[[ 69  26  10]
 [  3 -29 -11]]
->
[ 10 -29]

[[ 32  -6 -54  -7]
 [-54   4  24  50]
 [ 41  -6 -12 -30]
 [-62  -6  24  49]
 [ 11  27  65  20]]
->
[ -7  24  -6 -62]

[[ -1  -5 -33  41 -55]
 [ 29   6   3 -29 -11]
 [-12 -41 -60   3  39]
 [-32  25  12  -8  -5]]
->
[-55 -29 -60  25]

[[ -3  25  23]
 [ 22 -55  30]
 [-28  32  20]
 [-34  41 -49]
 [-39 -15   4]]
->
[ 23 -55 -28]

[[ 49  44  24  12]
 [ 36  14 -74   2]
 [ -5  -7  11   3]
 [  5  10 -28  -1]]
->
[ 12 -74  -7   5]

[[46 63]
 [ 6 27]]
->
[63  6]

[[ 17  68  35]
 [-22  36 -70]
 [-37  -4  -7]]
->
[ 35  36 -37]

[[-12 -48 -14 -12 -49]
 [ 41 -32 -25   1  71]
 [  1  -7  23   9 -27]
 [-37 -42  18  -9 -36]
 [-32 -11 -37 -73  27]]
->
[-49   1  23 -42 -32]

[[-18  -6 -32]
 [-19 -61 -10]
 [-23  -8  64]
 [-18  -1 -48]
 [-26  10  51]]
->
[-32 -61 -23]
---
[[-14  13  46  -9   0  23  24   7   8 -31  12 -19  10]
 [ -3   1  12  16  -2  -6  21  -6  -3   1   9  18 -36]
 [ -8 -11 -64 -18   0 -66  48 -35  -6 -11 -14  -6  55]
 [ -9  15   5   2  -5  -4  20  17  21  -2  11  26 -12]]
->
[[-14  13  46  -9   0  23  24   7   8 -31  12 -19  10]
 [ -9  15   5   2  -5  -4  20  17  21  -2  11  26 -12]
 [ -8 -11 -64 -18   0 -66  48 -35  -6 -11 -14  -6  55]
 [ -3   1  12  16  -2  -6  21  -6  -3   1   9  18 -36]]

[[-23  20  -2  -4   5  -8   2 -39]
 [ 16  28  11  -1   9   1  -4  -4]
 [-21  16 -10   7  55   7  36 -16]
 [  1 -18 -12  -3  13 -12  42 -21]
 [ -2  36   2   3 -28  -5 -34 -28]]
->
[[-23  20  -2  -4   5  -8   2 -39]
 [-21  16 -10   7  55   7  36 -16]
 [ -2  36   2   3 -28  -5 -34 -28]
 [  1 -18 -12  -3  13 -12  42 -21]
 [ 16  28  11  -1   9   1  -4  -4]]

[[  6 -15   0   4  25  10 -56 -23   1   8  44]
 [-51 -18   9   3 -20  62  18  60  52  43 -67]
 [ 11   5  -7  -8   0  -8  21  -3  14 -19 -54]
 [  0  20  -7  13  34  25 -18 -23  -6  32   7]
 [  7 -11  26   1 -47  12 -44  61   9  -7  57]
 [ 12  24  38  15  59  -2 -17  20  32 -17  -4]]
->
[[-51 -18   9   3 -20  62  18  60  52  43 -67]
 [  0  20  -7  13  34  25 -18 -23  -6  32   7]
 [  6 -15   0   4  25  10 -56 -23   1   8  44]
 [  7 -11  26   1 -47  12 -44  61   9  -7  57]
 [ 11   5  -7  -8   0  -8  21  -3  14 -19 -54]
 [ 12  24  38  15  59  -2 -17  20  32 -17  -4]]

[[  5 -10  19   8  13 -21   1   0  16 -37  55 -10  -8]
 [ 12   2  -5  15   0   3 -24   6  -7  -5  -8  -3 -41]
 [  1  -4  -3   6  -7   0   0  -4   1  -3  -2  -1  -4]]
->
[[  1  -4  -3   6  -7   0   0  -4   1  -3  -2  -1  -4]
 [  5 -10  19   8  13 -21   1   0  16 -37  55 -10  -8]
 [ 12   2  -5  15   0   3 -24   6  -7  -5  -8  -3 -41]]

[[ 11 -54  -4  32  -3  -5  -9]
 [-15  14   1  35  -3   1  -9]
 [ 10  36   3  55  -3  -5 -32]
 [  8  22   1  32  -3  -5 -16]]
->
[[-15  14   1  35  -3   1  -9]
 [  8  22   1  32  -3  -5 -16]
 [ 10  36   3  55  -3  -5 -32]
 [ 11 -54  -4  32  -3  -5  -9]]

[[-24 -49 -12  16 -17]
 [-45 -41  -5  10  13]
 [ -7  -3 -13  -4   5]
 [ 49  18  29  21  -2]
 [ 26 -26 -57 -46  20]
 [ 31  10  24  12  -4]
 [  5  -5   2   1   3]
 [-12  12  44   3  55]]
->
[[-45 -41  -5  10  13]
 [-24 -49 -12  16 -17]
 [-12  12  44   3  55]
 [ -7  -3 -13  -4   5]
 [  5  -5   2   1   3]
 [ 26 -26 -57 -46  20]
 [ 31  10  24  12  -4]
 [ 49  18  29  21  -2]]
---
[[ 23  12   0   6  10   1   7   3   9   7]
 [ 58  -4  36  76   4   2  15   4  19   0]
 [ 29  19  10  -1   7  -1  10   7  15   0]
 [ 34 -25  14  44  17   3   6   7   7   3]
 [ 19   0   4   6   7   2  12  10   7   7]]
->
[[23  0 10  7  9]
 [58 36  4 15 19]
 [29 10  7 10 15]
 [34 14 17  6  7]
 [19  4  7 12  7]]

[[ -1 -72  -1]
 [-22   5   1]]
->
[[ -1  -1]
 [-22   1]]

[[ 65 -23  41  26]
 [-24 -41 -19 -38]
 [ -9 -30   7 -41]
 [-36  -7   1 -50]
 [-37  64 -26  63]
 [-34  62 -35  77]]
->
[[ 65  41]
 [-24 -19]
 [ -9   7]
 [-36   1]
 [-37 -26]
 [-34 -35]]

[[ 32  10   2  10  59   7]
 [ -2  35  -3  31 -40  33]
 [-22  37   4  22 -30  25]
 [ 21  13   4   8  55   6]
 [-21  38   3  25 -37  28]
 [  0  28   1  21  -7  22]
 [ -1  27   2  19   0  19]
 [ 53  10  -7  25  33  21]
 [  3  32  -3  30 -30  31]
 [  5  24   2  17  10  17]
 [ 27  17  -1  19  25  18]
 [-29  43   2  29 -57  32]]
->
[[ 32   2  59]
 [ -2  -3 -40]
 [-22   4 -30]
 [ 21   4  55]
 [-21   3 -37]
 [  0   1  -7]
 [ -1   2   0]
 [ 53  -7  33]
 [  3  -3 -30]
 [  5   2  10]
 [ 27  -1  25]
 [-29   2 -57]]

[[-44 -21]
 [ -3  13]
 [-72 -53]
 [  2  16]
 [ -2 -44]
 [-22   2]
 [  0 -44]
 [ 28  19]
 [ 14  19]
 [-22 -17]]
->
[[-44]
 [ -3]
 [-72]
 [  2]
 [ -2]
 [-22]
 [  0]
 [ 28]
 [ 14]
 [-22]]

[[-69  39]
 [-13 -77]]
->
[[-69]
 [-13]]
